128 stands for zero in the data rows.
Some points:
[141 133 155 77 161 138 114 101 107 130 169 4 216 93 133 104 166 116
 34 92 173 126 225 123 99 121 137 94 124 81 140 89]
[108 159 85 140 82 126 136 87 188 133 141 103 106 119 104 74 128 193
 122 74 140 116 106 154 81 139 136 162 124 153 127 154]
[145 157 164 151 136 143 96 89 135 106 122 120 120 146 122 139 142 141
 127 81 104 84 118 135 105 117 136 161 139 118 114 124]
[85 132 129 225 146 133 105 136 174 205 113 93 88 150 106 121 111 97
 136 120 111 195 108 138 153 74 130 176 175 138 120 89]
[84 121 125 183 109 112 96 145 139 167 114 106 159 160 125 114 139 107
 128 162 111 152 145 134 125 93 167 133 131 108 120 99]
[115 167 138 106 119 148 164 141 133 119 180 147 138 98 214 152 127 151
 133 125 72 120 117 115 119 152 101 129 116 141 90 143]
[134 111 109 49 117 172 142 212 137 121 101 125 134 72 132 133 101 153
 88 140 119 113 93 108 115 168 135 120 127 155 67 171]
[168 85 116 124 177 82 152 118 141 153 168 218 119 122 157 92 124 125
 166 145 152 128 141 81 153 121 55 71 172 136 167 117]
[105 111 124 135 114 183 107 85 91 107 186 72 135 74 88 107 126 91
 112 111 165 151 159 104 145 130 132 100 74 129 134 68]
[159 104 93 116 91 115 150 107 140 157 95 119 130 111 122 136 112 116
 78 106 161 127 161 107 106 123 138 117 134 153 93 137]
[119 112 123 111 128 111 192 116 132 166 120 156 111 108 129 146 113 156
 136 141 107 129 127 110 119 128 111 99 140 131 185 145]
[166 136 101 122 119 118 134 116 142 126 121 169 98 159 151 139 103 129
 136 135 140 115 123 130 114 132 161 143 174 128 149 160]
[94 124 104 155 156 118 73 225 96 91 122 101 126 149 166 182 159 54
 118 171 101 163 111 158 139 75 111 113 133 109 94 76]
[73 124 190 127 76 83 143 113 75 121 101 170 151 159 123 109 32 145
 168 188 135 163 97 122 188 153 154 149 135 134 91 109]
[132 114 128 150 144 115 171 171 153 65 93 157 136 135 108 167 139 134
 98 158 133 154 132 106 137 166 69 82 109 135 152 138]
[93 154 127 146 122 86 143 141 138 149 95 120 104 139 117 45 110 169
 180 107 119 162 98 173 153 105 106 148 123 127 116 93]
[60 123 161 155 108 141 117 127 101 138 64 112 74 101 85 77 104 128
 153 134 139 169 91 108 200 164 119 182 135 125 105 91]
[156 150 131 127 135 145 111 67 153 111 108 124 87 124 116 161 97 127
 142 125 146 110 116 104 119 126 138 135 138 114 122 158]
[156 147 138 113 255 129 106 157 100 83 102 127 111 151 134 176 146 127
 153 42 103 57 101 159 115 100 123 135 67 108 156 140]
[112 123 124 150 134 135 163 121 132 132 146 128 133 45 89 125 71 148
 138 124 148 143 147 96 129 152 63 99 108 156 139 115]
[135 195 75 118 124 164 141 109 143 154 139 107 177 78 150 125 159 140
 101 121 92 100 111 181 77 102 118 90 40 137 90 145]
[125 101 126 157 94 102 85 208 89 130 121 100 136 210 163 131 155 94
 124 145 160 167 115 164 164 102 148 168 166 131 165 91]
[110 149 39 103 52 100 107 138 117 139 124 161 148 163 141 76 123 110
 189 196 177 151 112 138 172 111 182 134 148 98 111 143]
[152 108 139 151 164 127 122 141 211 120 126 134 105 118 185 118 125 163
 114 100 105 89 138 109 91 126 154 158 90 116 117 160]
[93 125 137 123 136 145 105 58 114 151 134 127 164 109 162 111 139 95
 115 144 148 129 250 47 137 130 160 141 137 184 105 105]
[142 162 55 112 100 123 127 104 162 137 125 123 96 119 82 98 189 152
 156 100 76 84 94 136 115 116 154 141 145 121 118 183]
[110 130 139 91 111 148 140 156 127 120 218 182 93 95 151 143 143 133
 198 110 147 115 94 117 180 128 46 120 166 147 164 126]
[132 146 156 134 105 125 193 140 147 125 124 141 103 101 117 108 180 170
 119 105 141 131 115 118 128 143 106 75 134 227 134 122]
[111 132 106 128 106 138 174 139 156 120 127 119 167 118 130 110 124 168
 107 105 125 126 141 120 89 115 113 86 147 226 132 141]
[169 124 126 158 125 122 149 107 179 171 104 134 132 135 115 110 122 139
 85 112 137 143 141 133 101 143 151 111 86 93 131 155]
[142 122 140 72 153 167 117 107 65 157 146 101 122 126 65 109 101 90
 126 125 156 148 139 158 151 118 150 127 119 89 175 116]
[127 246 132 50 135 139 173 138 104 133 114 171 162 140 99 130 141 149
 160 118 83 118 113 183 132 101 97 43 51 116 173 145]
[81 139 124 154 123 139 84 121 112 200 124 110 113 128 126 137 131 57
 130 204 102 187 81 136 167 109 124 145 143 137 93 83]
[164 64 148 95 131 128 117 105 55 155 120 146 160 136 122 88 85 112
 139 142 191 137 154 105 158 132 168 103 141 133 98 107]
[157 98 166 103 143 161 136 99 99 98 74 149 102 107 136 155 175 160
 136 125 85 103 112 101 140 255 147 188 195 74 125 178]
[148 37 69 119 140 155 70 118 88 131 221 128 145 127 92 129 175 37
 114 170 184 125 199 84 117 131 186 119 103 77 161 72]
[198 157 110 124 158 152 103 123 105 148 107 123 108 140 152 143 150 119
 139 107 120 106 89 152 126 124 144 168 123 111 141 135]
[122 128 138 155 108 95 151 109 148 109 104 144 129 104 137 144 127 140
 43 161 173 144 181 69 114 217 136 134 126 154 132 132]
[176 70 154 141 151 215 127 174 118 22 105 131 81 141 83 197 233 115
 132 108 121 133 89 159 148 161 76 124 131 154 187 142]
[163 137 107 110 170 147 135 141 149 153 150 155 96 118 165 155 113 92
 141 133 112 129 140 111 121 121 120 107 189 144 170 147]
[107 130 203 161 147 112 130 124 149 103 195 110 108 128 149 153 123 148
 127 71 44 89 140 143 64 101 81 158 136 84 146 131]
[133 97 180 102 126 163 154 150 125 116 122 160 145 129 119 137 117 144
 121 132 148 124 146 102 139 175 125 127 109 170 122 155]
[136 163 122 117 160 129 61 106 120 118 155 138 155 120 193 148 125 124
 139 129 113 15 125 120 85 100 159 140 141 94 46 146]
[159 129 121 164 117 118 132 144 159 135 142 129 86 151 101 156 128 136
 130 167 137 132 97 152 135 126 125 146 108 121 107 167]
[112 146 112 118 134 33 147 128 140 137 117 120 146 165 93 137 86 177
 133 124 117 95 123 213 78 93 146 109 117 108 157 174]
[101 112 171 134 138 14 136 120 102 105 109 151 207 213 109 88 112 137
 181 132 119 168 130 136 170 121 128 158 155 70 131 95]
[106 79 154 162 31 121 87 134 125 50 108 50 152 181 158 181 88 113
 71 149 124 149 129 165 100 59 150 145 89 123 107 106]
There is one direction along which these points spread out most. Take the direction at right angles to it along which they spread out most. Then take the direction at right angles to both along which they spread out most. Go by this last direction. For each point below, how far along it does it lie, from 0 to 99? 50 is the average, and the first point above lies past it. One standard deviation of the points above along it is 16.
[93 154 127 146 122 86 143 141 138 149 95 120 104 139 117 45 110 169
 180 107 119 162 98 173 153 105 106 148 123 127 116 93] >> 48
[168 85 116 124 177 82 152 118 141 153 168 218 119 122 157 92 124 125
 166 145 152 128 141 81 153 121 55 71 172 136 167 117] >> 21
[110 130 139 91 111 148 140 156 127 120 218 182 93 95 151 143 143 133
 198 110 147 115 94 117 180 128 46 120 166 147 164 126] >> 30
[157 98 166 103 143 161 136 99 99 98 74 149 102 107 136 155 175 160
 136 125 85 103 112 101 140 255 147 188 195 74 125 178] >> 37
[122 128 138 155 108 95 151 109 148 109 104 144 129 104 137 144 127 140
 43 161 173 144 181 69 114 217 136 134 126 154 132 132] >> 26
[81 139 124 154 123 139 84 121 112 200 124 110 113 128 126 137 131 57
 130 204 102 187 81 136 167 109 124 145 143 137 93 83] >> 55
[136 163 122 117 160 129 61 106 120 118 155 138 155 120 193 148 125 124
 139 129 113 15 125 120 85 100 159 140 141 94 46 146] >> 76
[156 147 138 113 255 129 106 157 100 83 102 127 111 151 134 176 146 127
 153 42 103 57 101 159 115 100 123 135 67 108 156 140] >> 81
